7.33	-4.70	2.26	0.40	2.26
7.38	-4.84	2.96	0.42	2.96
=>
7.33	-4.84

-6.04	-5.40
-2.60	-6.95
3.40	-1.86
4.72	-5.52
-7.34	3.04
=>
-6.04	-6.95

-4.49	5.39
-5.13	6.13
5.50	-5.44
-1.57	2.95
=>
-4.49	6.13

1.39	5.50
-1.72	3.39
3.41	-1.64
-0.14	-2.41
=>
1.39	3.39

-0.55	2.67	2.66
1.24	4.75	-5.75
-0.64	-4.94	6.09
-2.16	-0.24	3.36
=>
-0.55	4.75	6.09

-6.63	2.42
4.47	-3.20
=>
-6.63	-3.20
